One turn moves each row of this set onto another row. After a few examples, where does it send each row asked below?
k846:  213  160   35 -162  134  119  -19  -98  -96 -246 -302  137   52 -229  -39 -183  235   78    4   -8 -171 -161   99   50
k759:  168  201 -127 -196   -6  116  186  181   97  131   59  -88   36 -172   10   32    7 -108  142   55  307  198  -10  152
k697:   15  237  -67 -237  -86  221  -95 -352  -61 -151   50   79 -158   20   -6 -128  278 -358  133  -64  -25   53 -142  344
k165:   77  218  167 -208  142   36   36 -126 -112  -40  125  -25 -410 -197    6  -13  157 -232   69   49  -87 -137 -271  301
k248:  169  472   84  -64   66  -26  120 -232 -196   24   17  257 -184 -171   64   63  128  135  310  -71  146  101  -31  160
k387:  190   27  -65 -356   35  216 -107 -169 -251   35   77  -88 -356 -100   43 -173   70 -213   26  226  216  -99  -48  295
k546:    9  442   11  -62   33 -212   79  -78 -211  -15  -63  305 -177 -246  -84 -128   44  144  153 -127   83  126   15  171
k297:   75  275   56 -137 -126 -199 -114   13 -128 -130 -303 -219  -17  -68 -286 -101  -53 -182   91   81  138  -22 -193  185
k664:   53  -38   53 -223  154  159   77  -27   61  -74   67 -125 -233 -154  -12  -45  155 -301 -117  135  -76   72 -289  199
k278:  192  237 -170 -148  -56  136  130  150   66   17   74 -142   46 -248  -32  -12    0 -109  185   19  290  242  -54  215
k458:   95  228  -23 -132 -117  -82  -16   -4   60 -126   94  -84   -7 -276   12 -240   89 -148  290 -176  328  211 -307  177
k943:  118  481   12  -16   30  -47   33 -171 -229   23  -41  285 -168 -267   34    5  126  198  273  -42   84  135  -40  226
k812:  146  202 -110 -130  -64   47   10   88  114  -51   88  -43   35 -315    3 -114   52 -189  287 -110  368  200 -198  153
k121:  155 -136 -291  -22  -99  -66  -43 -123 -149   33 -119   18 -320  -24   31  -30   74   79  -20   42  108    9  227  -20
k473:  -14   66 -176   48  -79 -199  -55  -31  -60  -40 -168  -25  -80  114  -60  196  118   15  190  -88   43  300   -6   13
k605:  -34  119  -26  -75  141  -92   16 -165  -17  -89  -21 -136 -344   10  -82  -23  283 -263  -35    0 -232   26 -144  258
k815:   95  -63 -213   21 -139 -167  -38  -47  -62   17 -214   48 -205   14   -3   27  100  116   74  -17   56  139  197 -102
k167:  -59  -99 -102 -310  166  143 -152   33 -165 -154  -11   -5  -59  -45   34 -256  249  -83 -178   69  -95   41   45  237
k884:  -66  144   19 -174   35 -158 -369 -110 -306 -308  -45  -99 -255    3   38 -184  176 -134  105    2   40   24 -241  266
k552:   64  223  -19 -253  -25  369   66 -261  -24   -6 -248  114   53 -202 -147  -23  323  -92  164  -11   70 -121   -2   87
k659:  163  184    9 -201   99   29  -59  -72  -73 -336 -287  121  228 -131  -92 -156  290   56   31   37 -128   42   53   60
k804:  147  -63  131 -177  234  -21 -145 -120 -156  -92   87  -85 -338  -45  -76  -66  219  -75  -66  133 -183   -2 -259   97
k350:  -73  434    8  -93   43 -191   13  -93 -221    6  -56  286 -149 -268  -29 -133   73  173  139 -124   86   95   43  221
k73: -115  -48 -122 -274  160   29  -28   62 -206 -156   28   47 -104  -74  -28 -258  180  -47 -205   23 -117   58   25  318
k646:  223  -22   98 -126   13  300 -106 -186 -116 -109  217   84  -31  -57 -182  -32   84  158   79   29  282  142  -21 -159
k433:  166  219  -65 -125  -66   35  106   89  115  -31   73  -47   31 -301  -39 -121   56 -140  319 -128  361  213 -156  141
k726:  -30  110   40 -140    5 -185 -256  -82 -238 -312   45 -114 -252  -76   90 -245  227 -120  159  -57   71   53 -334  264
k781:  -30   16 -192   60 -167 -140  -90  -55  -84   10 -228  -48  -86   78  -48  159  120   89  123  -23   30  262   79   37
k939:  164  356   51 -191 -155 -176 -170 -135 -188 -104 -234 -221  -52  -18 -246  -69   86 -108  271   77  207  -66 -173  120
k233:  221   44  -68 -166   22   33 -154  102 -228  -44 -290  -44  -81 -191 -153   12  -30  -78   60  334  290 -173  -32  100
k45:   80  -70 -229  -41 -159 -156  -67 -110  -66   29 -194  -16 -208   54   17   20   84  100   52  -14   45  138  239  -48
k479:  181   -9  139 -175   68  257  -83  -33 -211 -115  112  -19  -10 -129  -93   19  114  349  125    0  183  146  -44 -131
k734:   17  190  -52 -127 -120  256  -49 -348  -48 -113  176  101 -154   78  -77 -115  255 -326   66   -9   15   95 -197  263
k54:  184  -41  134  -92   20  275  -35 -107 -110  -67  181   83  -42  -66 -197  -48  101  168  101   32  299  108  -26 -190
k188:  188    3   26  -85  -85  341  -68 -276  -79   -9  256  103  -62  -14 -210  -91  145   20   96   -8  278  107 -105 -108
k548:  231  -55 -157 -283    4  162  -38 -181 -251   32   61  -60 -456 -110   73 -165   93 -126   -2  181  134 -118  -30  203
k488:  -98  307  -40 -109   30 -254   18    4 -217 -103  -21  287  -98 -234  -11 -211   56  132    3 -108    1   88   75  267
k144:  185   75  -81  -18  -20   78 -108  -23 -130   13 -246 -134 -115  -57 -295  -17  -34 -216   53  283  243 -165  -35   99
k210:  186  183  110 -179   22  296  -15 -311  -21  -78 -237   96   60 -229 -141 -144  330  -68  220 -106   10 -110 -162   59
k123:  134   14  122 -195  181  147  -67   54 -222 -100   76   48  -52 -125  -34   27  134  343   79  -17  160  161  -67 -196

k726 -> k73
k123 -> k759
k165 -> k605
Where do these go?
k458 -> k488
k233 -> k552
k546 -> k815
k167 -> k387
k278 -> k943
k210 -> k297
k350 -> k45

